One turning vector, and how many steps it has turned:
The counts run from 0 to 203.
[-18 -27 -43 -20  10  15  14 -13   6 -37  -9  -5  -8   9   0 -28   1  41
 -37  11  10 -51 -41 -19 -15  13   0 -15  10 -21 -25  11  25  25  26 -18
  11  11   1  12  -8  10  14  11  20   8  -5   0  29  -3   7  -8 -13  18
 -28  20  -8   8   9   8 -25   6  -9  15 -41   8  21  -1  16  11 -24 -16
  36   0  16  18] -> 35
[ 13 -12   6  30  -3  15  13 -11   5 -21   0  13 -20   0  21  -9 -30  -2
 -18   7  18 -38  -9  -4 -30 -21 -60 -27 -15  -4  -9  26  24   7   3 -11
  15  16  -3 -24  16  -7  21 -31 -31   1  -2  19  22   2  49 -12 -28  17
   6  44 -41   0   2   7  -9  20   5  31 -18 -29  22 -18 -11   6 -10 -25
  15 -17   2   4] -> 117
[ 41  31  30  30  -3   2   1 -13   7 -21   4 -15  -5 -14 -27  36   1 -19
 -18   3 -22   2  33  -5  13   7 -10   7 -14   4  16 -46   9  -1  31   9
   2   2  -7  25   0   1 -18  36   8   1   7  19 -18  15  41  10  26  -1
  36  13  -7  31  12   7  36   5 -32   6  31 -16   0 -23 -21 -10 -55 -13
 -12  14 -20  -1] -> 193
[ 19  11  22 -10  -3 -16  15   6   3 -40  -7   0   2  15 -36  41 -13  -8
  13 -24   1 -11   2 -14  -5  -6 -11  25  -5   4  13  -6 -13   1  40  21
 -17   1   5  -8  -3  28 -40  13  20   1 -29   6 -47   8  24  33  22  -7
  19  34  -9  51  30 -23  18  21 -17   1  24  -8  -6 -18 -40  -5 -15 -33
 -12   9  18 -15] -> 178
[-28   1  -9 -28  10  -6 -10  22  15 -10   9  16  37   3  10 -20  14  34
 -12   5  12  -2 -50  15 -15   9  -4 -24  19   5  -8  18  12   4  17   3
  23  12  -4 -19 -22 -17   2 -11   4   8   9 -13  41 -11   2 -14 -37  -6
  -1 -22  -8  -2  18  -1 -20 -19  46   3 -28  13  36  22  32   6  32  -6
 -21 -53  29  32] -> 144
[-14  -2 -24 -15  -8  -6  -2  10   9  -8  36 -18  43  17  18 -26  14  22
  -1  -6  25   6 -48  25   6  21  -8 -33  35   9   6   8  15 -12   0  11
   6  22   1  -9  -3 -13  -8 -25  -7   3  -7 -39   6 -12  41   3   7 -11
  20 -48   5   4  27   3   7 -17  39   6 -28 -18  29  18  28 -17  22   4
 -59 -35 -17  -5] -> 141
[-43   4   0 -46 -12 -35   9  -5 -26 -10  31  -8 -14  -9 -21 -35   9   6
  21  -8   0  46 -28  24 -33  16 -18   4 -18  23  34 -15   1   7  25   7
   3  45 -22  12   3  11 -14 -21  25  23  -4  11 -22  -2  -4  -6  29 -10
   2  -8 -12 -13  33  -1 -11  22  58 -26  14  16  21   1   0   5   9  12
  15   2  -9   0] -> 26
[  5 -14   8  22 -12   3  18 -10   5 -16   5  16 -31   8  15 -12 -27  -6
 -11  -4  24 -32  -9   0 -30 -26 -53 -26 -21  -3   3  33  19  11  -1  -2
  13  14 -13 -23  16  -8   7 -31 -30   8   3   5  16   7  38  -1 -22  24
  -2  54 -48  -5   9  -4 -22  23  15  30 -10 -29  27 -18 -16   6  -6 -20
   8 -16   5  -7] -> 118
[ 21  12  33   1 -19 -17 -17   5   5 -12   9  -4  28 -16 -22  39   2 -27
  32   2  10  22  21  27   6  -3 -20   7   5  12   8 -11 -24 -21  19   3
  -5  -4  10 -36   8   8 -30 -43  20 -12 -27  -1 -40 -11  14  41  11  -8
  40 -20  -4  27  21 -17  45  17   6   5  21  -6 -30 -10 -31 -17  13 -24
 -39   7  25 -11] -> 181
[-33   3   3 -57   2 -38  11  19 -15 -36  -8  11  10  11 -41  15   8  14
  20 -16   2  14 -23   0 -25  -6   4  29  -5   2  11   1 -11   7  52  14
   0  11  -1 -12 -16  26 -35   0  40  17 -22   9 -27  -2 -23  12  11 -11
   0  21  -9  21  35 -20 -10  19  24 -15   9  25  -6   5 -20   7  19 -12
  13  -2  40   4] -> 163
[-12 -15 -24 -50  16 -10  -6  -4  27 -33  -9  12  20 -11 -34 -12  27  25
 -46  10   4 -31 -15   2   1   1   7   9  10 -17  -9   6   8  19  27 -26
  -8  10  15  22 -39  -5 -29  13  22   0  -3   0  32   7 -21   0 -27  38
 -26  23 -15  19  18  -9 -36  12 -28  -7  -7  26  -8 -10   5  21  14  -1
  10  -4  41   9] -> 50
[-29   7  15 -24 -21 -10 -26  -9  23  -3  38  -9  23   1  -7 -26  25 -12
 -19  -2  18  32   7  39   1   1 -26 -10  10  13  20  -1   6 -20 -23 -26
 -17  47  -1  25  -6 -26 -18 -31  -3   9   2   7  -8  16  25  -9  13  12
  23 -30  -4 -18  34   9 -11   1  14 -20  11 -14   9  -9  30  -1   9  24
 -45 -11 -35 -30] -> 125
[ 17   0  11  33  -5  49 -15 -25  21 -16   4  -1   2   0  24  -3 -21 -18
 -36  20  12 -27   6  15  -5   0 -41 -26  14   2 -26   2  20  -1  -3 -37
   2  18  -3  13  18 -21  38 -23  -3  -5  -8  35  -3   0  63 -19 -15  14
  25  -3   1   2  16  27  17   8 -25   6 -18 -22  12 -19  25  -6 -36 -22
  10  -5 -20  -6] -> 114
[ -4 -25 -44  -3   3   8  14   1 -10 -22   6 -30  29  14  14 -11  -5  16
  -2  18  17 -43 -48   0  12  28  24 -27  31 -24 -36   3  14   6  23   0
   4  -8  11 -16   2  14  16  -9  19   3 -21 -32   6 -22  30  21   8  -2
   4 -30  17  18  17  10  33 -26   2  20 -52  -4   7  16  14 -14 -13 -28
 -22  -9  15  15] -> 156
[-40   3  -9 -46 -12 -26   1 -12 -22  -6  38 -17  -1 -16 -19 -43  16  -7
  15  -2   3  49 -19  30 -27  20 -14  -4  -8  21  29 -20  -6   6  21  -4
   0  39 -13  14   1   8  -3 -24  33  13   0  15 -11   1  -2   1  33  -7
   1 -27  -2 -16  28   9  -4  15  48 -26  12  11   6   6  12  -5   5  16
  12   2 -14   2] -> 27
[ 52  10  28  52  -9  13  -4  -8  -1  -4  14 -21  -4 -23   7  34 -16 -30
  17  11   2   0  23  10   5   9 -19 -22  -2   5  10 -22   8 -15  13  19
  22  -8  -1 -25  19  -7  10 -15  -2 -15  -2  -9  -1  -4  56  29   8  -8
  46 -12 -12  18   3   4  58  -4  -1  28   0 -41   3  -8 -21 -24 -26 -25
 -36   7  -7  13] -> 196
[ 42   4  -1  28   4   0  -6  -6 -17   3   3 -27  10 -42  -2  25  -6 -19
 -11  34 -18 -29  15  -4  15  20  24 -29   2 -17 -17 -23   4   8  31   2
  27 -24  12 -21 -10  -6  12   1 -10 -10   7 -16  42 -10  24  31 -26  12
  15   1  -7   8 -19  17  42 -11 -14  32 -11  -3  -9   9 -21 -17 -24 -13
 -22   1  29  46] -> 74
[ 15 -19  -8 -13  11   2   8   3  21 -34 -29   8   0  11 -22  29   0  22
 -24   5   2 -65  -8 -34   5   1  13  10   3 -29 -32  10  17   9  26 -10
   0 -16  11  -2 -18  12  -8  27  23   5 -14  -5   9   4   8  23 -11  31
  -8  40 -10  26   7 -10  -1   5 -57  28 -12   3  -7 -14 -17   2 -23 -35
  10   8  45   8] -> 174
[  1 -22 -20 -16  -5   8 -22 -10   6 -16  -1 -16  38 -26  -7   8  12 -14
 -17  36  13 -38   9  10  18  23  21 -12  27 -30 -37  -5  -6  -2  17 -38
   2 -15  32  -7 -13   3   6 -27  32 -13 -19  -6  19 -19  -7  29 -17  22
   1 -31  20  -8  -2  15  33   0 -46   4 -17  22 -31   4  -1  -9 -20 -17
  -4  13  43  20] -> 170
[-16 -35 -24 -37  -1  -8 -26   3  19 -18   5   8  41 -26  -2 -16  26  16
 -17  16  22 -19 -24  28   6   3  -1  -9  25 -15 -22  25 -16   2   9 -30
   1  -3  19 -23 -23 -10  -6 -52  20  -9 -14 -16  35 -10 -20  16 -31  24
 -17 -17  -9  -6  13  -6 -17   4   1   1 -23  18 -16   5  15  14  34  -8
 -16  -9  47  10] -> 47
[ 29 -23 -19   2  -5 -10   2  12  -1 -19   5 -17  32 -17   6  19  -1  -3
   1  10  28 -30 -15   9  17   3   2 -26  20 -15 -13  18 -10  -3  16   8
   4 -24  24 -46  -8   2 -14 -39 -18 -24 -19 -45  14 -21  18  46 -18   3
   8   3 -24  28   5 -15  23  -4   0  35 -22 -22 -18   1 -20 -12  17 -36
 -52  -8  32  11] -> 60
[-14 -16 -16 -33 -23  -8  12  -1 -12 -33  24 -19  27  -3 -14 -20  -2  -7
  20  -8  22  24 -32  32  -7   1 -27  -4   8  18  10   0 -24  10  31   7
 -21  23   3 -15   9  21 -21 -50  18  -5 -32  -1 -48 -18  19  25  23 -19
  10 -11  -5  24  36 -12  20  16  42  -7 -10  -4 -10   1 -10 -12   6 -22
  -9  13  -5 -18] -> 42
[-16  20   1  -5 -17 -26   6 -36 -23  10  42 -38 -22 -21 -18 -44   6 -27
 -17  15 -11  21  17   5 -13  26  -8 -20 -22   1  24 -30  26   2   7  -9
  15  36 -12  45  -5  -6  -6  16  -3  17  18  22   8   7  20  -2  29  12
  17 -13  -4 -28   7  21  17   7   9  -4  19  -9  14 -15   2 -14 -45  33
   2   6 -43   1] -> 13
[ -2 -17 -50  -8 -13   3  12  -3 -18 -19  19 -42  33   5  10 -25  -3  12
  -3  17  15 -33 -36   4  18  39  21 -32  36 -21 -26 -12   5   9  27  -6
   0  -1  11  -2   5  18   5  -9  18   0 -21 -25   1 -23  28  25  13  -4
   5 -31  20  11  17  20  36 -22   0   8 -41 -10   1  12  10 -25 -29 -18
 -23   2   4  18] -> 155
[-18 -29 -27 -46   5  -5 -19   0  25 -23  -2  14  36 -21 -19 -14  36  21
 -31  17  19 -23 -18  13   1   3   4  -5  20 -20 -22  18   1   7  11 -33
  -5   3  17  -6 -33 -13 -15 -32  20  -5 -11 -13  37  -3 -27   5 -37  28
 -31  -9 -11   3  10 -11 -30   3 -13  -1 -16  26 -11  -4  13  19  31  -7
  -1  -7  54  16] -> 48
[-10  12 -15  -3 -25  -9   9 -35 -20   7  42 -52 -17 -17 -10 -46   3 -21
 -13  12  -3  14  10  11   0  36  -7 -31 -10  -1  15 -28  26  -1  -4  -9
   8  33 -10  37  11  -3   7   2  -2   8  14   7   9   1  30  -1  30  11
  23 -25   7 -25  14  27  30  -2   7   0   8 -16  16 -14   8 -19 -47  23
  -8  11 -59   3] -> 14
[ 43  -5  21  49  -2  -3 -11   6  -3   6  14 -11 -20 -19  19  32  -4 -15
  27  13   7 -13  11   2   5  -1 -11 -28  -2   2   5  -5   9 -23 -18  15
  27 -16  -1 -42  19 -12  17 -35 -10 -10   1 -24  20   4  46  31  -9   7
  27 -10 -28   3  -2  -2  37 -11  11  35  -1 -28   5  -4 -22 -13   6 -23
 -52  -6  19  13] -> 198
[ -1  -7 -20  22 -12  14   8 -13   0   0  30 -34  -7   7  28 -35  -1   5
  -8  12  12 -21 -28   7  -2  25  -6 -42  15  -2  -7  -6  36  -9 -16  -9
  13  22  -5  14  17 -11  37  -7   4   5  11 -11  21  -9  54  -4  16   5
  26 -35   4 -15  16  23  27 -18   5  21 -30 -23  36   1  26 -20 -33 -10
 -22 -12 -33   4] -> 17
[-32   7 -19 -52   7 -33  17  -8 -34 -20  16 -16  11 -20 -42 -30   6   4
 -19   5 -24  16 -23  -9 -26  26   4  -1 -22   4  19 -22   1  34  60   5
   8  23  -8  26 -30  15 -25  26  11  18   5  17  18  -8 -22  -2  -3   5
 -16  17  -8   2   9   7 -14  14  22 -15   8  28   2   5  -4   5 -15  16
  30  -3   6  33] -> 149
[ -3  16  22 -41  16 -34  -9  28  18 -18  -1  14  21   1 -46  37  39  17
 -18 -12  -7  13   1  -5   9  -7  14  33   4   5  23 -14  -7  -8  35   7
  -1   9   4   8 -41  -3 -53  27  18   9  11 -19   4  20 -13  16  -2  16
  11  12 -18  36  28 -19 -22  -6  -8 -17  26  19  -4  -3  -8  15  28   6
 -43  -7  24   5] -> 66
[ 21  -8  29  -3  -9  -9 -37   3  14   2  10   7  24 -39  -8  33  19 -20
  12  25  14  -6  23  27  11  -2  -3  -7  14  -4 -15   3 -13 -32  -9 -21
  11 -20  22 -36  -5 -19 -11 -53  19 -17 -10 -11  22  -4  -5  36 -24  18
  23 -27 -11  -3   7 -13  19   6 -11  16  14   4 -29   2 -15  -5  30  -8
 -49  -5  51   6] -> 184
[-16 -12 -30 -31  -4  -9  33  -2 -11 -48   0 -12  -5  25 -25 -17 -11  19
   1 -22  15  -4 -45  -5 -22   1 -29  10  -7   6  12   0   0  29  46  15
 -19  29  -7  11   1  34 -21   6  16  13 -29   9 -39  -3  21  10  17 -10
  -7  34 -15  35  37 -10 -12  27  16  -4 -16   0  11  -9 -15   1 -22 -26
  26  16  -3 -13] -> 39
[-28   4   8 -54  -2 -39   3   5 -18 -29   0   5  19  -3 -47   8  10   4
  19  -7  -5  17 -18   8 -25   7   3  28  -9   9  13 -17 -28   8  52   7
  -4  22   4  -1 -12  26 -34 -13  41  15 -23  16 -32  -4 -29  19  11 -10
   7   2   4  14  31 -17   2  19  19 -21  18  31 -15   1 -19   2  12  -5
   8   5  34   8] -> 164
[  9  -4  36  40   3  18 -15   5   2  -4  -6  21 -18   5  33  33 -24  -6
  30   6  13 -10  -2  14 -24 -18 -30 -11   5  12 -16   9   5 -18   2  -6
  18   4 -19 -48  36  -5  46 -55  22  11 -19  19 -11   3  48   0  -9  -4
  30 -10 -15  -9  18   8  20   5  17   9  -8 -14  16   4   1   5   1 -33
  -5 -11  33   8] -> 101
[ 18  38  28 -17   4 -13 -20   4   6 -20   8  -9  46 -25 -45  38  25 -21
 -17   1 -27  35  21  14  15   9  11  17   3  15  13 -44 -16  -1  51   7
   0  10   5  18 -30  -5 -30  27  25  -9   9  16 -13  -2   4   1  -6  -9
  29 -12  10  35  12   4  19  -6  -8 -26  24  17 -16  -3   3  -6  -9  11
 -22  -9   7  22] -> 69
